Each path below is one point turned by a fixed rotation once a step. After each direction that follows a path, write how fast that rotation turns it, in degrees per step (0 if it stays still).
Each turn is a multiple of 5 degrees from 10 to 175, or 0.
path 1
[ -2   3 -15  10  15  12 -31 -46  26 -27  12  16   5  27 -24   2  -8  34
 -19   6   6  -9 -11   7]
[ -3   2 -34  13   3  19 -24 -34  29 -23  -5   4  12   9 -37  -4   8  31
 -23 -11 -10  15 -12  15]
[ -3  -3 -38  12  -9 -12 -23 -42  16 -38 -13   3   6  12 -27  -3  -7  34
 -21  13   5   7   7  14]
[ -5  10 -36  33  -7  -1 -35 -26   3 -29  16  17  -1  19 -30  -3  -5  25
 -14   7   5  19 -15  15]
[ 16   8 -28  11   4   3 -14 -43   3 -19  16  -4   4   5 -27  -5  -2  37
 -28  20   0  24 -17  27]
[  3   5 -13   9  14   6 -28 -50  19 -25  19  13   2  26 -21   2 -11  35
 -21  15   8  -7 -12  12]
[ -2   5 -27  13  11  25 -26 -36  30 -19   5   7  12  13 -36  -3   8  32
 -23 -11  -9  10 -18  13]
[ -1  -5 -35   7  -4  -4 -20 -44  24 -34 -17  -1   9  10 -28  -3  -3  36
 -24   7   1   5   7  15]
[-11   6 -37  31  -9  -2 -37 -27   9 -34   6  20   1  21 -31  -3  -7  25
 -14   3   6  14  -8  11]
[ 12   9 -35  18  -4   1 -17 -36   0 -22  13  -2   3   4 -31  -7   0  33
 -25  16  -2  30 -16  27]
[  6   6 -16  11  10  -1 -24 -50  10 -26  20  10  -1  22 -20   2 -13  36
 -22  23  11  -1 -11  15]
[  1   8 -21  14  15  27 -28 -38  25 -17  16  11   9  17 -32  -2   4  33
 -22  -5  -6   9 -24  14]
[  4  -4 -30   2   3   5 -17 -48  29 -29 -13  -4  11   9 -30  -3   0  38
 -26   4  -4   3   1  16]
[-14   2 -36  26  -7  -2 -36 -31  19 -37  -3  19   5  22 -30  -2  -6  26
 -13   0   5   5  -2   8]
[  6   8 -41  23  -9   1 -20 -30   3 -25   7   1   5   4 -34  -7   2  30
 -23   9  -3  32 -14  24]
[  9   5 -23  13   2  -9 -22 -48   3 -29  17   7  -1  18 -20  -1 -15  37
 -23  28  12   5  -8  19]
[  2  11 -18  18  14  20 -30 -38  18 -17  26  15   4  21 -30  -1   0  31
 -19   2  -1   8 -27  15]
[  8  -1 -24  -1  10  14 -15 -49  28 -23  -4  -5  12   8 -30  -3   2  39
 -28   5  -5   6  -6  18]
[-13  -1 -31  19  -1   1 -35 -37  26 -36  -6  17   6  24 -28   0  -6  30
 -16  -1   5  -3   0   5]
[ -1   6 -43  24 -10   5 -25 -26   9 -27   1   4   6   6 -36  -7   4  28
 -21  -1  -6  28 -11  20]
[  7   4 -31  15  -6 -15 -20 -45   0 -31  10   3   0  13 -22  -3 -12  34
 -23  27  10  12  -3  20]
[  2  13 -20  23  10  12 -32 -36   9 -20  30  18   0  22 -27   0  -6  30
 -18  10   4  10 -25  16]
[ 12   3 -21   0  13  16 -14 -49  23 -18   6  -4  11   8 -29  -2   4  40
 -30   7  -6   9 -14  21]
[ -8  -2 -24  10   6   5 -31 -45  30 -33  -5  14   7  24 -26   1  -7  33
 -19   1   5  -9   0   6]
[ -7   4 -41  24  -7   9 -28 -26  18 -28  -4   8   9   9 -38  -7   6  27
 -18  -8  -7  22 -10  16]
[  6   2 -37  15 -11 -14 -18 -42   3 -33  -1   0   3   8 -26  -5  -9  34
 -23  22   6  16   1  21]
[  0  12 -25  27   2   2 -34 -34   3 -25  28  19  -3  22 -25  -1  -9  29
 -16  15   9  12 -20  14]
[ 15   7 -21   6  12  17 -15 -45  16 -15  17  -2   8   7 -30  -3   3  39
 -29  10  -5  17 -21  24]
[ -2  -2 -18   4  12   6 -27 -51  29 -31   1   9   6  22 -23   2  -8  36
 -22   7   6 -11  -3   9]
[ -9   3 -36  21   0  16 -32 -29  26 -27  -3  11  10  14 -37  -4   7  28
 -18 -13  -7  12 -12  11]
[  2  -1 -40  13 -12 -10 -18 -40  11 -33 -11  -3   6   6 -30  -6  -3  35
 -24  14   1  18   3  20]
[ -4   9 -30  29  -4  -6 -34 -32   2 -31  19  18  -3  22 -26  -2 -11  27
 -15  16  11  12 -12  14]
[ 14  10 -26  14   8  13 -17 -39   7 -15  22   1   5   7 -31  -5   2  34
 -26  12  -4  23 -24  25]
[  6   0 -15   1  13   5 -22 -55  23 -26   9   6   5  21 -21   2  -9  39
 -24  15   6  -8  -7  13]
[ -8   4 -28  18   8  21 -33 -34  30 -25   3  15  10  19 -34  -2   4  30
 -19 -13  -5   5 -14   9]
Directions:
[  4   1   2   2  14  -7 -10   7   6   0   2   0   1   4  -5  -5   2  -7
 -15   1   3   6  12   7]  0
[ 5  1 13 -9 15 12  2 -9  8  7  9 -1  2  3  2  3  1  4 -3 -1 -1 -9 -7 -1]  65
path 2
[ -1 -30 -11   9 -13  35 -31   2 -19  14  12 -19   5  10 -17  22  16  -2
  26  24  15 -19  21  -8]
[-14  -1 -13   2   7  13 -26 -15 -25   5  -6  -2  -7 -18  16  50  20   0
  18  16  20 -31 -11 -15]
[ 20 -28 -10   3 -15  26   3   4 -12 -19   2 -31   0   0   6  39   5   9
  25  26  27 -19  15 -14]
[ -6 -24 -24  24  -6   5   8  -7 -20   7   8  15   3 -15  19  52   4 -20
  26  16  15 -21  -6  -1]
[ -2 -35   0   9 -20  25  -8  -6   4 -16  18 -16  -3  21   7  35  25 -11
  23  39  11  -4 -10   4]
[  7 -11   2  11   8   3  -8 -30 -18   9   0  15 -16  -2  -2  38  21 -24
  46  25  13 -20   6   3]
[ -2 -14  -2   6 -39  24 -16 -10 -23 -16 -18  -3   2  18  -2  39  27   3
  24  28   1  -6  17 -10]
[  4 -11 -19   8 -11  24   1 -22 -15   6 -24  11 -20  -3  11  35  19  -4
  38   1  41  -9 -12   0]
[-12 -43 -13  13 -27  34  -1  -5 -21  13   3  -8   5  18 -18  21   5   5
  25  22  19 -13   5 -17]
[-28  -6 -23   1   0  17 -19 -10  -5  16  -2  -3  -9 -11   0  39  18  -8
  40  19  17 -28 -26  -4]
[  0 -25   3  -6  -6  14   4 -11 -15 -16   2 -27  -8  10  -9  31   7  13
  31  39  14 -29   2 -27]
[ -6  -5 -30  10 -12  -3  13   0 -15  -7 -10   7  -3 -14   9  49   3 -12
  49  17   4 -27   0  -4]
[ -8 -35  -7   8 -27  16  18 -10  -9 -28   4  -5  -7  30  13  33  14  -1
  24  29  11  -5 -18  -7]
[ -2 -18 -18  13  -2   6   2 -16  -7   7   7  14 -18  13  -9  21  14 -28
  62  16  12 -16  -5  13]
[-25 -17   1   1 -23  14 -17 -19 -28 -12  -6   5  -6  35 -10  23  25   0
  28  30  -8 -15  -1 -15]
[  1   7 -22  -6  -6  15 -11 -12 -15  -9 -26  -1 -26   8   0  22  22   0
  57   3  26 -19  -4  -1]
[-13 -32 -19   8 -23  20   9  -8 -41  -6 -10   2  -4  23  -7  18  -2  15
  24   8  18 -23   5 -29]
[-26 -13 -45   5 -10  21 -10  11  -5   1   2  -6 -10   5   6  24   9  -6
  44   4  20 -23 -25   3]
[-16 -33  -4  -2  10   9   1 -13 -23 -12  20 -15 -14  25  -4  16   3   4
  29  29  15 -35 -14 -26]
[ -9   1 -30   2  -2  -4 -10  11 -16 -17   6  -7  -6   1   1  32   8 -14
  56  19  -8 -36   9   1]
[ -7 -17  -8   2 -10   2  10 -13 -30 -43  -2   2 -15  29  27  32  12   3
  21  19   9 -19 -11 -15]
[ 11 -20 -32  16 -10  10   5   4 -16 -14   6   7 -15  24   5  13   8 -21
  57   2  17 -13  10  17]
[-27 -27 -11  13 -10  13 -19 -17 -39  -8  11  20  -9  40   7  17  20 -10
  18  12   2 -17 -10  -8]
[  1  -1 -20  -6   3  23 -34  -2 -14 -10   0 -14 -23  22  -3   8  27  -6
  50   5  21 -22   4   6]
[ -9 -16 -14   4   2  11 -13 -13 -55  -8  -5   6  -9  15   2  21   5  10
  19   4  16 -35  15 -29]
[ -7 -10 -46   4 -15  26 -17  24 -16 -19   0 -18  -3   7  18  26   9   3
  32  -3  22 -22  -3   0]
[ -6 -39 -16  11  17  11   3 -10 -32  -8  26  -2 -13  16  18  22  -2  -4
  16   9  31 -30 -14 -16]
[ -6 -19 -27  10  -1  10 -25  19 -14 -11  29 -16   3  10   3  25  12 -19
  39  22  -4 -29  13   8]
[ -2  -8   1   3  12  -1 -17 -21 -32 -30  10   4 -17  15  29  39  22 -10
  16  21   9 -25  -7  -9]
[ 28 -16 -19  12 -13  16  -9   5 -23 -26   3  -6  -7  18   9  24  15 -12
  41   9  15 -13  33  10]
[-11 -24 -19  23 -11  16 -16 -17 -43  -5   2  28  -5  18  26  33  19 -13
   9  -1  17 -11  -3  -1]
[  6 -25 -16   6  -8  40 -33   0  -9  -2  14 -18 -12  24   1  12  28  -8
  29  10  31  -8   4  11]
[ -8 -16  -7   9  15  15 -31 -21 -44  16   7   8  -6  -1   1  30  14  -5
  19  10  20 -34  10 -18]
[  0  -9 -22  -2 -17  30 -30  14 -17 -18  -2 -30   3   0  11  39  18  10
  19  17  17 -22  12  -9]
[ 10 -26 -17  14  13  12   7 -13 -28  -5   6   0 -10 -11  25  42   1  -4
  17   8  38 -27  -5 -13]
Directions:
[ -8 -14  -4   7   1   5   1   1   7  11  14   3   1   6  -2  -7  -2  -8
  -2  -1   3   5 -11   7]  80
[ -4   2  -3  -2  -4  12 -11  -3  -7  12 -11   2  -2   2  -8  -8   4   8
  -2 -10   9   2   2  -4]  45
[ -8   7  -1  -5  -3   4  -7   1   8  -9  -3  -4  -3   2  12   5  10   3
  -7   0   2   5 -17   3]  135
path 3
[ -4  13  28 -22  17  24  15 -10 -11 -31 -17  -3   8   3  29 -19  -8  28
 -27   4  11 -21 -25  22]
[-10  30  34   6 -10  19  16 -14  10  -9 -36   5 -11 -13  25  -5  -4  25
 -35  14   1 -20  -5  27]
[-16  17  28  -5  16  16  17  -2  -8 -31 -17  13 -11  -6  31 -35 -10   8
 -24   6  29 -14 -11  26]
[  0  21  30 -16   4  27  15 -16  -4 -22 -27  -7   6   0  26  -6  -4  36
 -33   7  -4 -21 -23  22]
[-19  27  33  12  -4  15  18  -8   9 -12 -29  14 -19 -17  28 -20  -7  14
 -31  13  18 -17   1  27]
[ -7  15  26 -19  18  21  15  -6 -15 -37 -17   5   2   2  31 -28  -9  18
 -23   4  18 -17 -22  24]
[ -5  28  34   0  -6  25  16 -17   6 -10 -33  -2  -4  -9  23   0  -2  33
 -37  12  -2 -21 -12  23]
[-20  18  29   2   8  12  18  -2   2 -24 -21  15 -14 -12  32 -34 -13   7
 -26  10  26 -16  -3  29]
[  1  20  28 -20  11  27  14 -13 -14 -31 -25  -2   5   5  27 -13  -4  30
 -28   3   2 -19 -26  22]
[-14  27  35  11  -5  18  20 -11  14  -7 -29   6 -14 -17  25 -10  -5  24
 -35  13  11 -20  -2  24]
[-14  14  27 -14  14  16  13  -4 -11 -36 -19  12  -3  -3  33 -35 -13  10
 -21   5  22 -16 -16  29]
[ -1  28  32  -7   1  28  16 -17  -3 -18 -29  -4  -1  -1  23   1   2  35
 -35   8  -1 -20 -20  19]
[-21  20  32   7   2  12  20  -4  12 -15 -22  12 -14 -18  31 -27 -12  13
 -29  12  23 -18   0  29]
[ -3  19  26 -21  12  24  10  -9 -19 -37 -24   4   2   5  30 -21  -8  19
 -23   4   8 -17 -24  25]
[ -8  29  35   7  -2  23  22 -14  11  -7 -28  -1 -11 -11  23  -3   1  31
 -39  11   8 -20  -8  20]
[-17  13  29  -7   8  10  14  -2  -1 -29 -20  14  -7  -9  34 -36 -18   8
 -23   9  21 -17  -7  33]
[  2  27  30 -12   5  30  13 -16 -13 -27 -29  -2  -2   5  24  -4   2  30
 -32   4   2 -17 -25  20]
[-18  21  35   9   2  15  23  -7  16  -7 -22   5 -12 -18  28 -19  -8  22
 -34  13  19 -21   0  24]
[ -9  16  26 -18   8  17   9  -7 -15 -39 -25  11   0   2  34 -30 -14  11
 -20   6  11 -16 -19  31]
[ -3  31  34   1   3  29  20 -16   1 -13 -28  -3 -10  -5  21   0   6  34
 -38   7   7 -18 -16  17]
[-21  13  31  -3   5   8  18  -3  10 -20 -19  10  -6 -16  34 -33 -19  13
 -26  13  20 -21  -2  32]
[  1  25  27 -15   5  27   8 -13 -20 -36 -30   6  -2   6  27 -13  -3  20
 -27   3   3 -16 -24  24]
[-13  25  35   8   5  21  26 -10  14  -5 -22  -1 -11 -15  24 -11  -1  31
 -39  11  18 -21  -5  20]
[-14  13  27 -14   4  12  10  -5  -5 -33 -25  11  -1  -6  35 -34 -20   9
 -21  10  11 -19 -12  35]
[  1  32  31  -3   6  32  15 -15 -12 -21 -30   0 -10   2  21  -1   8  28
 -35   5   7 -15 -21  17]
[-19  14  33   1   6  11  23  -5  17 -11 -17   4  -6 -18  31 -26 -15  23
 -31  14  20 -22  -2  27]
[ -5  22  26 -16   2  20   6 -10 -19 -38 -32  11  -2   3  31 -21  -9  13
 -21   6   3 -16 -20  30]
[ -7  29  35   7   9  27  24 -12   4  -9 -21  -1 -13  -8  22  -5   6  32
 -39   7  18 -18 -12  16]
[-17  10  28 -11   3   8  14  -5   7 -24 -22   9   1 -12  36 -34 -23  15
 -23  13  12 -22  -6  34]
[  0  31  29  -7   3  29  11 -14 -19 -30 -34   8 -10   4  23  -8   4  19
 -29   4   5 -13 -22  22]
[-15  18  34   3  11  18  27  -8  16  -8 -15  -2  -6 -15  27 -18  -7  30
 -36  11  22 -22  -7  21]
[-10  17  27 -15  -3  13   7  -8 -10 -34 -32  12   0  -3  33 -27 -17  11
 -21  10   1 -18 -13  35]
[ -4  33  32   4  10  31  21 -13  -8 -18 -25   2 -15  -2  20  -4  10  27
 -37   4  17 -14 -17  15]
[-19   9  31  -8   6  10  21  -6  14 -16 -16   1   2 -15  34 -29 -19  24
 -28  14  15 -25  -6  30]
[ -3  30  28  -9  -3  23   5 -13 -19 -35 -38  12  -9   3  27 -14  -3  13
 -25   6   2 -14 -18  28]
Directions:
[  4  -2   7  -4   2   5  -1  10   0   4  -4 -12   6  -2   7  13  -1 -17
   6  -3   4  -1   8  -4]  0
[ -3 -13  -2 -13   8  -5   0   4   0  -7   9  -3  11   1   5 -13 -11   0
   5   0   2  -3  -3   4]  140
[  2  -4   3  -2   2   2   7  -3  12  11   5 -13   8  -3  -2   8   1  16
  -7   2  -4  -5  -2  -5]  135
path 4
[ -1   6 -26  21  12 -21  29  16  31 -26 -32   9 -10  -2 -37  -1  -9   1
   1 -13 -15  10   1   8]
[ 26   5 -26 -24  13  -3  16  -4  -4 -34  -9  10  -6   0 -22   1  13  -8
  16  11 -24  31  17  31]
[  9   9 -34  15  -1  -7  26   9  24 -51  -9   2  -9   1  -4 -21   6  -1
   5 -16   7 -10  -2  32]
[ 20  16 -13 -12   8 -44  30   1  17 -17   0  15 -10  -4 -16   1 -11  -8
  21 -16 -26  23   8  17]
[ 12 -12  -9   1  -3   2   7   3  13 -38   6   1  -1   5  -4 -18  19  -8
  16 -12 -29   8  -4  59]
[  7  22  -7   7  12 -35  27   1  31 -31   8   1 -15 -15  19 -22  -5  25
   8 -10  -6  14  11  25]
[  0 -18   5   5  -1 -21  12  13  33 -17  -5   6   2   4 -20   2  12   5
  15 -24 -37  39  -5  28]
[ 13   6   0   1  28   2  -4  -5  13 -36 -15  -4 -15  -7  12 -21  11  29
  16   9 -15  25   7  43]
[  1   2 -16  11  -7 -17  25  19  44 -22 -18  -1  -2  -5 -10   8  10  36
   3 -17   6  29   2  17]
[ 25  -8  -9 -17  26  -7  -9   7  17 -21 -31   9 -17   6 -18  -6  -4   9
  28  -7 -19  41  -6  18]
[ 22   3 -30   7  -9   0  10   9   6 -30 -24   1  -1   6  -4  -1  11  37
  13  -5  12   7   7  50]
[ 25   3 -31 -19   2 -20  17  22  39 -11 -14   9 -24  -7 -10 -11 -26  12
  12 -17  -3  19  -9  10]
[ 29 -22 -22  -7  -9 -17  -4   8 -10 -25  -8  19   6  23 -13 -14  -2  13
  22 -16 -17  22   8  39]
[ 14   7 -27   7  -1  -8  15  16  21 -14  -8   2 -19 -14   3 -31 -25  28
   0   0 -16  -8   3  46]
[ 11 -19 -22 -13 -14 -28  18  20  20 -18  13  17   3   2 -10 -17  -9  17
  -2 -12 -23  42  17   8]
[  4 -18 -11  22  20  -5  -7   8   4 -31 -20  10  -7   5 -14 -38 -11  15
   5   1 -36  10   7  35]
[  2  10 -27   4  -3 -13  33  11  18 -19  -5   2  -2 -18 -11  -7   1  35
 -14  16 -17  26  30  25]
[  1 -21 -23   1  16  -1   8  18  31 -41 -17  11  -9   4 -27 -23   2  -7
  -1  -7 -21  33   0  -1]
[ 15  16 -23  16  21 -17  17  -7 -12 -38 -27  12  -2   3 -20  -4   6  18
  10  10 -11  15  27  31]
[  7   8 -37  -7  -5   3  35  18  39 -27 -12  -1 -14 -15 -26  -1   5  -7
  -3  -3 -12   9  -3  26]
[ 26   2 -23 -12  16 -27  12  -3   2 -51   0  17  -6  14  -7 -16   4 -11
  22 -13  -6  26  11   9]
[  8  12 -16  22  -3 -18  25   3  14 -24 -15   4  -5  -2 -17  -4   1   0
  15 -16 -22 -13  -1  57]
[ 19  10 -14 -29   2 -19  27   4  30 -26  21   3 -15 -16   7 -13   3  -3
  10  -4 -22  30   6  28]
[  2 -15   0  25   4 -25   5   4  20 -45  -1   7   3  16   1 -23  10   7
  17 -31 -16  15  -3  31]
[  7  20   5   4  17 -24  18  -1  23  -7 -10  -2 -15 -20  -2  -3  -3  27
  14   2 -34  23   9  43]
[  3 -20 -10  -7  -5   5  10  15  39 -37   1  -4   0   0  -1  -9  26  17
   5 -12 -10  43  -3  25]
[ 11   7  -3  17  33 -25  -1   0  18 -32 -34   7 -15   4  -2 -14  -7  31
  22 -11  -2  24   3  17]
[ 15   0 -19  -8 -11  -1  19  15  24  -6 -26   0  -2  -6 -25  22  13  28
  13  -4 -13  30   2  43]
[ 28  -6 -29 -21  16   4  -4  11  24 -40 -16   5 -22   4   5 -25  -4  14
  18  -7   9  25  -8  16]
[ 22   2 -25  14 -11 -34  15  13   6 -15 -25  15   2  14 -18   2 -12  30
  18 -24   2   9   8  30]
[ 28  -5 -27 -28  -2   1   6  18  21  -5  -8   6 -21  -9 -13 -16 -19   5
  12   1 -30  15  -6  43]
[ 18 -15 -30   1 -14 -19   8  12   5 -40   9  14   4  12  10 -33  -4  28
   4 -14   2  17  17  25]
[  5  -3 -12  17   7 -29  13  18  22  -2 -16  13 -13  -6 -21 -22 -32  17
   3 -11 -38   8   4  26]
[ 13 -18 -20 -15  -5   1   9  10   3 -24   7   8   4  -3  -9 -19   9  20
  -4  14 -34  40  24  34]
[ -5  -6 -23  28  16  -8  12  15  28 -44 -18   5 -11  -2  -7 -37  -9  21
 -10  -4  -8   9   8  11]
Directions:
[ 10   7 -13  -7   0   4   2   0  -4  -4 -11   2  -3   4  -8  10   1  -7
   6  -1  14  -5  -4  -3]  40
[-2  9 13  0  5 -4  3 -8  8 -5  3 -6 -1 -2  7  9 13 -6 10 -7  2  2 -7  6]  20
[ -2   0  -7  -5  -5   2   6   5  13  -9   9  -3  -2  -4  11  -7   1   2
  -8  -2  14   2  -1 -12]  125
